Questions about the grid below. Indices start at 1.
1) What is the top-left entry?
2) What is the entry directly below the centre entry?
3) What is the entry in row 1 and column 2?
4) What is the entry in the top-right corner?
5) What is the entry at row 3, column 1?
6) What is the entry in the bottom-left corner?
7) What is the entry in row 3 and column 2?
[[128 143 121 107 138 125 124 118 106 116 154 135 130]
 [151 122 129 139 145 118 134 139 139 136 110 127 142]
 [103 111 113 141 127 138 136 103 134 141 120 115 137]
 [104 134 148 126 148 138 136 124 138 116 120 127 134]
 [127 146 129 110 105 118 115 137 110 104 132 141 116]
 [103 136 148 138 148 132 136 111 131 116 113 126 143]
 [146 130 114 109 143 133 128 135  99 141 154 120 114]
 [119 101 130 119 132 122 127 152 142 129 126 148 104]
 [125 100 131 114 123 126 123 152 136 123 131 148 103]
 [151 107 134 120 108 129 135 124  99 123 135 116 122]
 [102 149 139 144 128 137 114 126 137 104 131 130 119]
 [130 149 138 144 139 124 129 103 142 112 124 123 143]
 [106 119 128 127 119 135 136 142 142 141 108 142 133]]
1) 128
2) 127
3) 143
4) 130
5) 103
6) 106
7) 111

W =
129  139  129  132  118  139  127  122
123  142  140  126  124  136  125  128
125  152  144  127  127  147  118  125
132  140  146  124  133  146  121  124
121  150  145  128  118  141  125  123
131  137  129  132  118  138  121  118
137  127  124  126  129  134  126  135
124  142  126  128  128  132  114  132
133  127  121  128  129  129  114  129
133  130  123  129  124  132  122  128
Counting starts at 1.
The bottom-right entry?
A: 128
The entry in row 1 and column 1 -> 129
The entry in row 1 and column 2: 139
The entry at row 3, column 1 -> 125
The entry directly above the largest entry?
A: 142
The entry in row 1 and column 3 -> 129
The entry in the bottom-left corner?
A: 133
The entry in row 2 and column 1?
A: 123
The entry directly below 134?
A: 132
The largest entry is 152
The entry just right of 131?
A: 137

Questions about the grid below. Rows and columns are numbered from 1.
1) Read off the bottom entry of the column that holds the smallest entry.
2) Read off the entry just right of 121.
3) Read off the entry at row 3, column 1.
4) Read off the entry in row 2 and column 3.
5) Read off the entry directly below 117.
6) Read off the entry at row 1, column 1.
7) Read off the top-right entry.
8) Read off the entry in row 1 and column 3.
[[126 127 127 124 127 126 123 129 127 128 124 126 125 128]
 [126 125 103 117 107 123 142 132 123 130 119 134 139 127]
 [140 136 123 144 121 125 152 120 107 132 145 147 154 136]]
1) 123
2) 125
3) 140
4) 103
5) 144
6) 126
7) 128
8) 127

[[127 130 129 128 128 129 125 128 127 127]
 [128 142 128 128 127 128 110 130 137 113]
 [129 146 129 128 128 128 125 124 129 126]
 [130 137 128 128 126 129 122 133 136 114]
 [132 152 129 128 127 129 111 129 137 111]
 [130 148 128 128 127 129 115 128 136 107]
 [130 130 128 128 128 128 128 131 130 122]
 [130 132 128 128 127 129 126 131 133 116]
 [131 147 128 128 127 129 114 128 137 108]
 [132 151 128 128 127 129 117 130 137 107]
 [130 146 128 128 127 129 119 129 135 108]
 [127 142 129 128 128 129 124 127 128 130]
 [131 139 128 128 128 128 124 129 128 127]
 [128 138 129 128 128 128 122 126 126 131]
 [130 142 128 128 127 128 125 132 133 114]]
The 2nd entry from the end, reading row by row -> 133
The last entry, reading row by row -> 114
What is the bottom-left entry?
Answer: 130
What is the entry in the top-right corner?
Answer: 127
The bottom entry of the column that holds the largest entry is 142
What is the entry directly above 119?
Answer: 117
The third entry in reading order is 129
The 3rd entry on the main diagonal: 129
The entry directly below 148 -> 130
What is the top-left entry?
Answer: 127
What is the entry directly above the largest entry?
Answer: 137
What is the 4th entry from the end, reading row by row?
Answer: 125
The last entry in the row that holds the largest entry is 111
The third entry from the end, reading row by row -> 132
What is the 3rd entry on the diagonal from the top-right corner?
Answer: 124
The entry directly below the largest entry -> 148
The first entry in the row that holds the largest entry: 132
The entry directly above 148 -> 152
What is the fourth entry in reading order?
Answer: 128
The entry just right of 138: 129

Questions about the array below. Rows and columns are numbered from 1.
1) The entry at row 1, column 3?
2) The top entry of the column that holds the smallest entry?
3) The entry at row 3, column 2?
4) The entry in row 1 and column 1?
5) The entry at row 2, column 1?
6) The bottom-right entry?
7) The bottom-left entry?
136	116	142	127	140	124	132	123	117	145	125	132	115	133	138	118
115	130	128	123	142	130	127	110	106	122	119	133	119	129	126	127
132	142	134	149	123	131	135	146	139	138	137	125	132	130	126	131
137	146	141	143	130	131	130	125	135	142	120	116	131	140	130	123
121	119	136	125	145	119	127	111	129	140	115	132	129	135	133	114
127	133	135	135	135	140	116	120	112	109	118	129	114	127	126	136
139	139	135	125	131	130	112	135	130	123	110	133	125	142	121	141
131	140	119	118	125	118	115	137	133	106	131	130	120	137	130	137
128	131	120	139	113	127	124	138	105	111	132	125	123	130	122	132
122	128	133	136	143	144	132	117	114	126	130	133	116	113	132	120
136	127	116	114	118	137	128	137	126	112	134	121	118	122	121	145
1) 142
2) 117
3) 142
4) 136
5) 115
6) 145
7) 136

B =
128  128  127  128  128  128  128  128  129  128  129
129  128  126  128  128  128  129  127  131  127  131
131  121  116  134  123  136  119  117  128  122  122
128  129  129  127  128  128  128  128  128  128  128
112  126  126  129  122  119  133  121  138  142  131
128  127  125  128  128  128  129  128  131  127  131
130  126  117  129  128  127  131  126  140  122  140
138  120  125  137  130  102  113  130  112  125  120
128  127  127  128  128  129  127  127  128  128  128
129  127  124  128  128  128  129  127  132  126  132
The 2nd entry, reading row by row: 128
The second entry from the end, reading row by row: 126
Which number is the first entry of the smallest entry's row?
A: 138
Which number is the entry directly above 124?
A: 127
Which number is the last entry, reading row by row?
A: 132
Which number is the first entry, reading row by row?
A: 128
Which number is the smallest entry in the last row?
A: 124
The maximum -> 142
Which number is the top entry of the column that holds the largest entry?
A: 128
Which number is the entry in the bottom-left corner?
A: 129
The bottom entry of the column that holds the smallest entry is 128
Which number is the 4th entry, reading row by row?
A: 128
Which number is the entry directly above the largest entry?
A: 128
The entry in the top-right corner: 129
Which number is the smallest entry in the last column?
A: 120
Which number is the 3rd entry in reading order?
A: 127
The third-last entry, reading row by row is 132
The 2nd entry on the main diagonal is 128
Which number is the entry just left of 113?
A: 102
The smallest entry in the first column: 112
The entry directly above the smallest entry: 127
Which number is the last entry of the largest entry's row?
A: 131

Questions about the array below.
1) Give the first entry in reading order.
2) Give the third entry in reading order.
3) Give the bottom-left entry.
4) Give the last entry, reading row by row.
5) Give the smallest entry in the last row.
6) Give the bottom entry of the column that holds the largest entry.
7) Give the top entry of the column that holds the smallest entry.
8) Give the first entry of the smallest entry's row.
[[125 118 129 129 129 125]
 [129 128 127 127 128 130]
 [126 134 133 122 132 132]
 [126 124 132 124 131 132]
 [122 123 130 131 130 118]
 [127 129 130 125 130 131]
 [118 116 131 135 130 111]
 [130 116 123 135 124 124]
 [129 112 129 123 130 139]
 [131 153 129 123 129 133]]
1) 125
2) 129
3) 131
4) 133
5) 123
6) 153
7) 125
8) 118

arr = [116 119 116 118 138 117 150 113 113 100 101 116]
The entry just right of 101 -> 116
The entry just left of 150: 117
What is the minimum? 100
